In the rows, 128 means zero.
One turn sends every row of this set to another row. A few are shown first. Where does it send the rows asked after them?
pil: [115 166 128 155 127 123 141 104 139 127 138 111 140 111 128  99 116 142
 152  96 115 149 111 149 139 105 124 124 117  92]
suto: [140 115 114 156 120 143 188 135 101 136 131 122 104 106 117 131 120 159
 118 157 120 140 117 124 120 146 133 121 135 112]
sama: [100 163  95 139 148 111 105 100 150 130 129 110 112 132 125 117 120 122
 143 115 168 123 113 139 104  90 134 116 128 118]
lasu: [109 161 135 152 120 123 141 106 119 122 142 127 133 105 127 101 120 147
 141 100 123 149 114 151 143 105 104 122 115  94]
pup: [161 147 159 146 144 104 111 135 136 126 141 148 135 139 137 137  85 148
 124 156 160 123 121  82 133 132 100 129 124 137]
ronon: [145 115 130 129 134 143 100 133 155 156 115 119 134 127 109 155 128 100
 146 183 147 126 130  91 150 120 125 136 137 149]
befoz: [ 99 152  88 129 157 110 107 115 139 132 124 116 124 133 117 123 117 119
 138 101 159 125 122 141  93  89 133 114 125 113]
disut: [157 139 138 135 148 128  94 141 145 132 175 132 133 156 115 127 129 102
 173 140 127 117 104 109 123  97 121  97 128 123]
tuto: [118 124  99 124 121 139 167 128 119 122 124 140 137 130 146 117 166 162
 127 111 129 119 116 148 118 106 134 142  87 121]
Nenuz: [157  97 153 155 131 136 161 151 115 113  95 142 138 135 119 141 121 113
 149 149 141 122 112 104 128 148 173 135 129 142]
Gisa: [103 111  98 133 123 134 163 124 118 120 124 131 143 127 150 101 158 155
 134 110 131 119 118 144 127 102 129 133  88 121]
munuv: [180 120 148 136 123 125 137 151 104 134 127 128 114 139 117 166  91 139
 115 126 124 152 126 126 153 138 132 138  97 145]
Suler: [182 129 143 138 109 123 130 145 116 135 129 124 110 140 115 168  98 148
 109 133 124 152 129 123 146 137 133 154  99 135]
nup: [124 126 127 137 158 138 121 158 173 132 127 118 125 124 120 135 157 117
 148 102 158 119 127  95 135 126 147  91 150 114]
Mamoz: [106 168 135 148 119 121 141 103 119 132 139 103 130 104 127 115 119 143
 146  98 126 150 107 155 136 104 115 124 123  99]
rog: [142 109 123 106 135 143 133 148 104 129 112 132 114 125 139 140 152 134
 136 134 138 123 143 170 119 159 144 106 140 123]
lozi: [110 169  87 132 157 109 112 112 139 126 130 116 121 142 121 112 126 125
 146 110 165 112 108 136  93  95 135 121 120 115]
selom: [155 150 156 147 158  97 120 129 135 119 135 158 133 141 134 138  83 133
 129 156 148 121 120  78 138 131 103 119 120 132]
leg: [134 137 123 154 161 111 125 108 167 135 169 121 110 129 113 129 125 109
 132 130 152 126  86 119 168 125 107 129  96 102]
ketov: [159  93 150 159 137 121 145 164 117 111  93 141 135 135 110 147 116 114
 148 139 135 132 118 102 134 148 165 135 135 141]
dil: [132  86 127 125 122 137 141 157 148 133 150 114 130 108 136 118 136  96
 129 151 135 107 145 115  94 122 148 111 122 140]
vam: [107 154  89 137 158 114 103 112 145 130 125 118 121 131 113 112 126 121
 143 114 173 125 109 131 101  83 127 113 116 117]
godiv: [138 109 137 129 136 143 115 128 150 149 108 120 139 127  96 145 117 102
 140 188 148 132 133  95 151 136 121 133 133 145]
poku: [147 125 137 130 119 103 136 131 119 113 140 147 106 111 148 133 128 164
 132 158 145 139  76 153 120 139 116 144 101  93]
Ginan: [111 136 103 108 155 113 132 134 119 126 137 125 133 109 103 128 161 122
 161 122 119  87 111 139 116  98 159 133 151 110]
zut: [111 167 135 145 124 108 139 104 128 120 142 111 134 109 134 108 116 142
 147 106 112 152 109 155 144 114 105 127 118  97]
Guz: [189 135 149 141 125 120 123 148 112 139 133 132 111 148 112 165 101 145
 117 132 126 133 127 124 154 140 137 152  99 146]
Suz: [104 127 111 106 152 112 134 138 117 129 142 110 133 103 117 127 154 123
 161 118 119  88 114 141 128 102 160 135 158 123]
Munob: [106 126 101  93 144 109 133 129 108 127 141 124 133 108 117 121 151 138
 159 123 120  91 107 137 121  96 148 132 156 118]
vuk: [155 102 151 157 124 125 153 153 118 118  86 135 123 134 110 150 118 121
 149 146 149 131 100  99 131 147 167 137 130 151]
Demu: [156 149 170 147 147 104 124 124 140 124 138 157 138 133 136 138  94 131
 127 165 150 120 121  81 137 140 105 139 127 135]
Buf: [149 126 136 129 148 140 116 122 157 154 117 120 140 126 109 157 121  96
 144 191 146 118 122  97 147 128 125 131 134 150]
veko: [160  93 142 153 131 131 152 162 128 118  90 130 141 138 112 141 129 118
 152 150 137 131 110  94 127 150 167 143 126 138]
zod: [108 113  97 117 119 127 161 131 124 120 127 135 129 130 153 115 163 152
 134 110 114 120 120 147 129 104 138 143  88 123]
mem: [112 124  99 131 115 131 163 114 124 131 128 138 138 121 153 112 165 147
 135 111 123 113 105 148 126 103 126 148  88 127]
Pas: [153 124 125 133 139 144 115 127 167 147 105 123 130 133 102 153 121  99
 143 184 144 136 126  91 150 128 133 136 126 146]
zolu: [153 144 166 137 153 106 116 141 151 124 135 157 143 138 138 141  89 140
 128 163 144 121 130  81 135 130 109 125 112 135]
pali: [182 117 149 129 119 126 122 142 108 136 131 135 108 144 121 167  99 152
 109 139 137 146 131 120 151 128 135 144 102 147]
sud: [107 133 100  99 148 111 132 142 124 128 142 117 140 100 116 129 155 125
 161 123 105  91 112 142 127  93 145 132 140 115]
Paba: [136 153 113 177 135 108 131 126 123 138 142 128  97 168 144 163 116 141
 142 133 126 150  83 123 123 128  97 130 121 123]

ketov goes to lozi
vam goes to Suler
And these:
befoz goes to Guz
disut goes to poku
Ginan goes to pup

